Each row is where one point has got to under a steady rotation. How many ticks took it there?
The counts run from 0 to 501.
[137 116  93 210 130  95 112 130 125 119 124  56 120 152  88 101 129 144
 139 136 119 126 149 151 128 127  84  97 132 145 117 107 154 154 105 117
 113 117 111 124 142 160 139 119 136 121 151 131  68  82 151] | 270
[102 149 106 148 110  99 108  76  81  92 104  89 105 133  88 168 106 130
  97 120 109 118 155 136 135 193 117 106 136 151 123 115 133 157 120 133
 131 152 110 120 137 137 118  90 192 111 106 123  93  96 149] | 66
[161  93  87 157 106  93 146 111 105 128 161  75  86 134 102 142  94 123
 147  97 141 119 140 124 120 142 115  91 160 148 131 109 148 169 101  99
 112 127 112 118 148 160 165 126 113 129 119 131  66  85 139] | 384
[138 125 117 167 126 124 133  58 133 120 164  90  90 111  83 151 100 146
 157 149 122 129 147 168 131 143 122  71 156 154 105 148 153 186 123 141
 118 132 114 129 148 110 139 139 144 132 132 155 101 122 167] | 48
[139 111 138 127  87 105 123  57 102  95 173  97  66 102 100 153 123 131
  98 107 128 122 153 165 145 130 148 115 159 112 112 132 167 157 111 122
 175 150 113 113 140 101 149 141 175 131  96 131 126 110 141] | 211
[187 132 134 168  87 114 127 121 111  57 115  92  88 142  94 109 124 130
 105 147 120 110 160 176 127  77 102  81 147 121 119 128 145 136 123 131
 145 162 120 130 141 148  95 177 177 151 101 132 116 107 121] | 146
[157 134  98 167 113  88 108 104 112 136 130  60 121 139 114 132 107 140
 110 115 118 142 133 176 152 142 101  64 161 120  96 145 177 150 105 136
 154 134 159 125 141 136 126 114 175  83 112 101 132 109 179] | 431
[137 122 122 159  96  88 127 104 110  86 107  92 110 149  89  91 144 107
 126  73 120  98 146 175 155 123 132 126 152 127 131 111 166 125 144  94
 165 106  98 116 160 109 150 151 151 144 128 165  87  81 166] | 492
[146 103  98 125  90 107 143  88  93  69 131 124  66 100  70 144  75  97
 116 120 133 101 166 127 109 142 137 106 153 138 125 140 149 156  95 125
 141 165  97 149 147 133 126 135 162 153  94 109 105  88 141] | 367
[160 123 128 166 104 107 129  80 115 111 178  73  84  95 100 146 114 142
 118 133 122 138 151 159 144 156 116  90 160 137  99 141 155 173 115 133
 151 141 109 122 143 149 112 139 173 115  70 102 136 145 176] | 436
[154 161 124 169 104 102 121 120  79  97 101  78 100 149 109 153 130 111
  72 106 110 134 110 149 128 138 129 101 128 152 121 114 160 146 102 114
 154 131 140 134 162 147 131 119 171  89  64 108 109  80 166] | 177
[150 152 120 160  87  81 110  97 137  63 108 110  98 114  86 119 115  98
 104 124 140 115 124 131 140 137 117  87 141 157 119 127 149 155  73 118
 158 123  88 119 158 161  97 137 132 141  83  82 114 118 141] | 140
[145 139 103 184 111 112 108 142 113  85 119  88  85 122 100 159 160 108
 111 133 119 124 135 140 100 168 126 114 142 150 119 130 152 151 103 174
 175 141 117 110 155 123 139 104 191 118 129 116  68  90 167] | 319
[182 104 129 143 101  80 150 108 120  95 181  59  78 123 108 135  88 148
 126 128 132 111 137 174 155 119 112  80 139 150 121 118 131 153 124 139
 122 105 109 117 163 138 128 172 147 131 123 153  98 121 112] | 420
[141  93 112 113 100  49 122 112  90 116 148  78 133 147  78 134 112 127
 114  81 116 129 145 154 176 134 124  85 156 110 111 121 167 141  95  90
 139 103  95  98 143 124 144 138 147 119 126 122 120  86 170] | 243
[127 135 111 150  71  83 121  94 134 104 110  88 127 161 108 163 122 140
 107 149 138 110 137 157 148 103 115  69 152 112 133 118 134 182  57 100
 120 124  89 127 137 143 112 130 170 139 100  91 101  99 137] | 397
[163 128 122 165 118 101 113  85 125  99 151  77  73 103 105 102 138 115
 129 118 120 119 137 190 144 140 123 119 159 126 115 141 162 141 133 165
 189 127 150  97 146  98 135 140 171 103 153 148 107 107 174] | 460
[123 130 118 148  94  85  91  60 144 110 102  99 101 123  73 104 100 105
  94 146 124 109 135 171 153 137 107  58 152 114  98 125 154 137  85 101
 136 161 127 131 125 124 108 134 145 125 119  93 129 112 123] | 255
[134  81  88 144 120  77 120 125  80  79 130  82 101 128  71 122 123 113
 128 114 121 120 158 135 124 131 118 133 119 146 131  96 139 131 111 101
 142 143  71 121 133 150 117 138 166 145 102 129  89  93 120] | 106
[136 139 119 164  89 106 137  52 114  96 113 111  83 119  97 130 125 113
 150 133 126  89 155 178 135 140 135 109 156 136 128 134 132 145 131  93
 132 143  76 153 133 132 108 137 190 163 126 145  52 111 132] | 486
[142 112  78 173 130  93 103 103 100 120 105  87 135 156  83 120 130 116
 154 126 120 112 124 146 120 137 112 102 156 137 130 114 167 137  93 125
 116 124 116 121 142 107 160 109 141 145 163 118  47  57 167] | 499
[158 133 129 171 113 105 132 136  74  96 114  67  89 144 121 169 134 125
  99 118 113 124 117 132 114 145 132 102 122 161 132 100 154 149  97 119
 142 140 122 137 159 161 116 124 185 112  65 104  78  93 159] | 176
[141  77 105 118 115  74 126 124  78  67 139  84 112 128  70 110 113 121
 129  96 107 132 179 138 141 112 103 114 135 134 118 117 146 135 129  94
 148 144  76 127 127 134 107 164 166 142  73 138 109 108 135] | 105
[165 124 104 157 105  97 133  75 127  89 157  75  80 106  91 125  74 151
 126 152 138 116 156 168 141 124 109  71 157 137 112 129 138 169 112 145
  88 121  98 123 149 150 126 153 142 132 126 137 103 127 111] | 416
[142 153 117 169 124  81 124  92 107  97 128  73  95 123  94 109  86 104
  97  92 118 111 125 166 159 185 120 114 131 159 129 121 137 128 130 154
 153 115 125 113 167 132 117 120 164 112 125 153  86  98 179] | 455
[147 105 120 160  93 100 149  95 103  86 128 103  89 129 103 122 136 117
 145 102 123  92 155 166 135 131 141 132 147 146 144 109 142 135 140  89
 129 131  66 127 151 141 122 152 176 162 131 163  54 103 135] | 490
[133 106  70 113 120  99 118 100  70 102 114 107 120 121  60 127  81 111
 134 108 132 141 147 137 137 120 119  80 163 114 110 140 177 159 110 115
 144 158 117 157 142  96 125 126 164 130  82 116 121  73 170] | 362
[117 110  86 160 129  63 103 124  78  61 104  85 113 132  82 117 125  92
 126 100 121 121 134 133 141 142 112 113 115 143 137  95 129 124 100  95
 149 135  74 105 132 146 112 133 138 134 106 115  93  89 123] | 107
[158 103 102 184 125  98 124 136 112 148 144  45 113 152 122 145 121 149
 114 155 129 128 133 172 127 132 106  83 148 119 116 122 147 163  93 134
 131 144 144 135 132 147 131 108 181 104 127 106  77 107 141] | 429
[139 118  89 165 112  78  93 126 111 115  93  75 138 153  87 122 132 119
 149 115 130 148 120 146 124 111 107  75 159 124 112 130 186 157  70  95
 162 124 119 114 132 132 128 118 132 106 109  81 106  76 177] | 132
[160  97 123 146 103  98 139 114 104  90 138  96  92 139  85 100 137 111
 139  85 111 113 159 172 137 106 128 132 142 130 116 119 166 132 147  84
 153 127 105 119 152 107 136 165 147 148 122 179  81  82 159] | 493
[141 103 116 205 106  93 117 122 120 106 129  65 118 160 100 102 148 134
 109 118 111 106 157 158 125 134  90 119 121 151 122  85 132 127 114  86
 123 130  95 112 142 174 137 136 139 135 132 135  70  91 132] | 266
[144 126 140 152  87  74 104 136 143  67 122  83 112 161 100 142 156 127
  94 136 115 111 126 163 154 140 111  86 136 147 117 121 130 131  71 141
 157 118  97  77 154 123 111 152 156 127 115 106 105  97 146] | 283
[150 107 117 149  87  90 122  92 149  98 149  99 109 131  90 138 110 129
 122 157 146 119 148 169 143  76 109  67 181  94 107 145 158 181  84 118
 143 152 125 139 135 116 133 168 164 141 110 111 131  99 155] | 395
[142 116  95 159  96  76 120 101 117 117 139  76  96 144 103 130  97 106
 132  90 137 121 123 122 125 143 119  86 149 146 126  95 156 157  74 107
 119 102 128  91 161 154 164 121  96 112 115 121  77  67 156] | 385
[130 143 124 140  75  78 120 101 140 105 121  89 135 157 100 151 111 121
  98 114 140 121 145 164 165  93 115  57 157 122 124 137 146 178  81  91
 133 127 106 130 139 134 116 135 170 126  78 104 139 108 152] | 398
[166 100 101 144 147 100 127 121  71 113 153  68  97 146 100 139 102 120
 103 113 131 117 130 174 137 101 122 101 140 127 124 128 155 138 137 160
 150 148 162 146 150  88 146 146 175 127 148 158  96  77 156] | 199
[163  87  81 155 122 106 121 126 106 120 129  83 122 116  85 131 114 132
 166 144 121 143 143 146 111 113 104  72 167 126  93 158 171 168  76 115
 143 147 106 151 130 146 105 125 159 122 102  87  94 102 164] | 134
[128 163  97 160 106 110 119  55 120 114  99 105  85 130 112 144 113  95
 155 108 147 107 113 155 121 143 122  81 150 146 121 137 130 156 116 124
 146 138 134 121 142 123 144  83 164 121 151 144  64  94 153] | 344
[167 144 134 140  89 100 116  93 122  92 105  84 118 167 126 178 136 130
 123 128 136 134  89 177 155  95 117  46 157 136 116 134 151 165  91 137
 141 107 126 122 157 109 123 138 168 119  99 105 118 110 159] | 169
[153 134 111 169 102  89 126  79 126  90 136  76  95 111 113 138  91 141
 122 152 148 120 137 160 159 142 115  72 153 151 119 118 118 166 102 147
  96  94  92 105 148 160 125 136 139 128 141 132  87 124  97] | 417
